In the data rows, the value 50 means zero.
Here are some points, each followed by its number:
[48 62 54 49 31 66 47 86 36 44 48 34 46 69 39 30 20 56 36 66 46 38 64 27 48 38 70 60 32 43 70 60] 0
[62 63 36 30 31 79 39 55 36 32 54  8 19 52 53 59 78 62 76 58 78 64 24 75 31 55 54 32 59 50 30 53] 1
[41 46 56 61 24 81 40 57 37 32 26 35 83 50 44 46 57 64 61 59 60 50 36 44 41 50 43 48 53 45 43 57] 2
[46 73 42 79 57 29 49 53 53 63 47 52 40 53 44 46 74 65 72 41 64 48 44 77 44 57 55 42 57 57 34 65] 3
[52 46 47 56 59 71 25 22 57 61 68 21 54 44 60 65 44 39 44 48 43 61 70 52 56 54 55 43 50 49 43 42] 4
[56 53 52 52 22 76 30 99 41 50 45 41 35 65 44 45 30 55 42 69 48 47 59 26 48 41 63 54 38 43 59 54] 5
[84 58 47 66 71 33 64 26 72 52 61 58 79 39 56 63 83 53 69 47 64 61 23 76 48 57 35 42 65 59 35 43] 6
[53 40 45 59 70 69  0 14 81 84 78  0 35 43 56 55 72 53 71 37 67 60 60 72 39 55 45 29 54 47 29 57] 7
[61 56 61 49 36 63 51 76 54 56 45 56 46 46 57 69 39 33 36 39 37 53 83 26 53 45 42 44 38 42 51 42] 8
[40 51 33 61 85  9 77 57  6 40 33 42 31 49 42 32 34 55 41 46 39 35 49 42 51 50 49 62 50 49 60 60] 9
[31 36 50 57 50 53 49 63 59 34 61 43 48 74 44 23 12 55 34 61 52 28 38 39 50 48 57 63 50 36 87 72] 10
[33 47 45 58 52 46 62 45 40 51 25 50 51 45 40 40 41 60 44 53 39 42 47 37 53 51 45 61 53 47 51 58] 11
[60 41 59 41 33 63 60 77 44 45 36 35 40 82 39 32  2 47 23 72 35 36 79  7 55 28 78 69 14 40 83 57] 12
[39 37 40 69 82 50 33 34 53 74 34 24 69 39 60 68 60 39 50 25 35 58 83 70 69 65 48 43 62 56 35 49] 13
[65 53 48 45 51 53 50 49 39 52 36 44 43 46 44 40 34 51 38 40 31 39 72 31 52 44 52 59 40 50 53 54] 14
[23 63 50 18 34 45 46 75 47 54 54 46 44 44 46 46 74 64 67 38 60 48 52 70 45 58 45 41 59 52 32 64] 15
[47 44 49 51 39 62 43 76 37 47 36 42 42 51 40 40 27 54 36 54 33 41 68 26 54 44 58 62 40 48 56 55] 16
[41 20 30 66 61 54 40 32 53 40 60 27 61 53 55 51 32 38 40 46 43 53 73 46 54 47 60 49 40 47 57 50] 17
[90 51 67 60 71 28 54 38 69 66 41 55 78 51 46 48 43 49 42 51 36 45 52 46 61 50 52 62 51 56 57 50] 18
[54 36 33 61 76 69 12 11 64 72 66 17 63 38 60 59 58 41 51 14 36 52 99 72 63 62 44 38 59 49 36 57] 19
[51 27 50 47 57 44 78 81 15 45 21 32 44 63 43 24 30 56 45 46 53 29 57 35 36 41 56 55 35 44 66 63] 20
[16 45 49 21 51 47 52 41 61 57 60 66 63 62 37 13 15 52 24 55 44 26 66 37 46 37 71 68 32 48 80 56] 21
[41 38 41 66 50 42 49 49 68 44 68 26 33 39 63 72 61 35 50 47 50 71 41 66 56 59 48 41 61 53 39 33] 22
[13 45 40 70 63 12 46 41 66 57 84 35 42 51 49 41 53 52 59 41 54 48 58 70 49 52 58 48 48 56 49 57] 23
[68 22 36 33 75 44 55 67 15 49 39 35 45 54 47 38 33 47 42 49 44 39 52 38 49 47 49 59 44 47 65 54] 24
[31 50 22 83 93 12 73 10 81 54 82 41 58 50 50 57 57 52 58 43 45 53 63 66 59 57 62 47 54 59 40 56] 25
[72 63 51 44 42 54 46 62 32 73 42 58 49 40 51 65 64 47 53 40 37 54 57 57 66 60 45 50 62 58 37 46] 26
[66 46 82 58 27 76 45 54 42 35 22 52 82 49 50 58 68 57 64 56 67 57 35 47 40 49 40 39 50 44 37 50] 27
[87 38 53 20 67 54 59 35 55 61 36 55 40 52 48 63 47 48 47 49 32 54 71 47 64 53 63 53 51 57 43 49] 28
[68 64 70 45 35 57 58 60 54 54 37 65 55 41 55 65 52 37 44 43 39 54 59 31 59 50 34 49 50 47 46 37] 29
[32 60 44 54 38 68 23 69 49 64 54 48 34 45 54 59 47 44 46 43 41 52 78 40 52 51 47 46 48 45 43 46] 30
[10 56 34 62 72 49 63 31 50 37 38 41 49 50 52  5 31 53 46 17 50 16 76 41 12 38 58 54 29 50 63 55] 31
[45 51 63 61 25 56 29 68 51 62 28 70 52 43 48 53 82 69 80 56 74 58 19 67 37 55 37 38 66 51 30 57] 32
[40 45 36 59 85 13 73 62  7 43 32 40 33 58 42 20 19 54 34 50 43 30 67 38 45 43 65 63 36 46 70 61] 33
[30 40 42 55 52 45 67 49 32 41 25 52 56 53 40 34 26 54 34 56 34 36 49 29 56 49 50 66 49 45 65 56] 34
[29 48 52 53 51 70 39 56 13 32 39 67 99 52 53 52 49 50 49 64 56 53 31 43 49 49 43 49 53 44 55 45] 35
[11 58 50 30 44 42 44 67 54 50 55 41 45 54 40 29 33 61 38 61 46 38 49 45 50 48 61 63 49 47 62 61] 36
[50 58 73 68 38 30 38 16 63 52 50 59 30 40 60 68 75 42 59 53 66 70 13 75 50 56 40 42 63 56 41 35] 37
[26 28 48 80 45 70 64 65 35 39 12 46 91 65 42 24 42 65 55 50 66 32 35 41 33 44 48 50 45 38 62 69] 38
[55 60 52 53 52 46 50 54 50 53 55 45 46 38 55 65 49 40 46 48 34 58 56 46 65 57 45 52 58 55 44 39] 39
[32 68 43 52 39 68 29 62 51 62 54 47 37 46 45 46 52 59 53 50 46 48 63 47 49 52 52 49 52 51 41 55] 40
[26 55 45 18 65 51 50 38 58 51 51 53 55 67 37 19 32 63 40 65 59 34 50 50 42 42 72 60 38 46 70 63] 41
New points follow, each followed by the numbers of its three nearest points above, looking only along the 2 directions in which the numbered points spread most, nearest first.
[13 67 56 41 44 61 37 66 41 49 56 47 39 71 36 22 35 65 52 62 65 36 57 39 32 35 68 52 30 42 62 68] 16 36 38
[49 46 45 41 57 35 71 46 50 47 49 49 46 55 46 36 27 43 32 44 34 35 70 39 55 44 56 64 36 52 69 54] 9 41 31
[59 46 53 38 43 61 40 61 53 57 43 57 37 53 52 59 31 38 34 57 33 51 74 26 59 46 55 55 41 47 57 40] 11 14 36
[ 5 15 51 56 42 44 45 47 67 50 89 44 56 62 42 18 30 54 40 53 57 32 54 54 40 43 66 60 38 48 72 60] 9 41 31
[55 16 51 54 48 50 57 43 60 42 68 39 39 41 63 64 54 36 47 60 61 76 27 70 46 53 55 42 56 49 47 29] 3 22 26
[84 61 97 46 35 37 61 26 52 41 33 89 49 41 54 69 72 44 57 48 54 60 37 47 55 53 31 44 56 52 38 38] 1 15 26
[35 53 37 65 79 38  3 26 67 68 75  0 29 36 57 53 51 44 57 31 44 57 71 73 58 60 52 43 56 54 37 53] 19 13 25
[18 80  2 78 67 65 77  2 97 21 90 28 42 42 55 51 95 60 83 33 80 53 27 80 34 55 25 30 60 51 27 56] 7 6 19
[73 60 56 25 40 39 77 32 47 45 67 58 47 44 52 56 51 39 43 36 37 46 57 40 58 48 37 54 47 54 52 42] 28 18 30
[51 47 60 59 36 46 34 65 44 73 36 73 45 46 48 52 51 51 47 61 42 52 35 39 61 53 42 59 62 52 51 43] 29 35 40
[44 40 51 47 48 55 61 55 19 36 29 57 74 51 46 37 35 48 39 46 41 37 55 29 49 45 46 58 42 45 61 51] 16 36 38
[33 75 32 43  7 62 29 45 62 14 30 59 37 54 48 51 81 71 83 60 84 57 17 70 29 52 47 32 60 48 31 62] 32 1 27
[50 46 46 76 73 53 40 64 67 46 75 48 59 54 53 52 41 43 46 56 56 56 40 46 45 46 49 46 47 43 58 47] 28 18 39
[47 71 46 63 61 63 38 60 84 31 78 33 60 40 61 63 73 48 65 56 74 74 17 78 37 55 46 34 60 49 35 39] 37 6 3
[99 48 51 44 40 61 33 56 17 79 32 58 41 49 56 75 71 53 60 58 51 63 35 62 54 59 57 46 63 61 31 42] 1 32 15
[55 59 23 46 37 35 99  3 53 22 96 63 64 48 52 54 79 51 69 36 69 51 32 69 41 50 32 38 52 53 41 52] 22 3 4
[66 80 59 19 44 45 48 67 40 50 50 96 82 39 56 75 72 39 56 40 52 63 42 58 55 54 29 43 55 53 41 40] 1 15 26
[69 36 50 53 61 40 62 31 61 58 52 48 52 45 56 70 53 37 44 49 38 61 49 51 65 56 50 51 58 57 46 34] 4 39 3
[99 21 99 27 35 35 60  0 46 33 17 81 25 59 52 56 53 47 48 63 54 53 40 45 54 48 53 51 46 50 55 42] 29 40 30
[60 49 51 54 22 79 28 99 41 53 47 35 36 57 48 55 24 41 34 58 33 48 79 16 58 41 58 56 33 44 60 47] 38 5 16
[47 27 35 65 68 53 39 28 62 52 58 30 61 45 57 65 41 35 40 46 36 61 67 50 63 53 55 49 50 52 49 38] 23 4 18
[26 78 55 51 21 71 35 50 56 54 51 50 28 49 44 46 48 60 54 60 52 49 51 46 47 50 54 51 53 49 46 56] 29 40 35
[44 56 31 38 33 40 51 54 48 26 26 78 36 59 41 47 47 61 54 62 52 47 58 46 48 45 64 52 43 50 49 61] 8 11 38
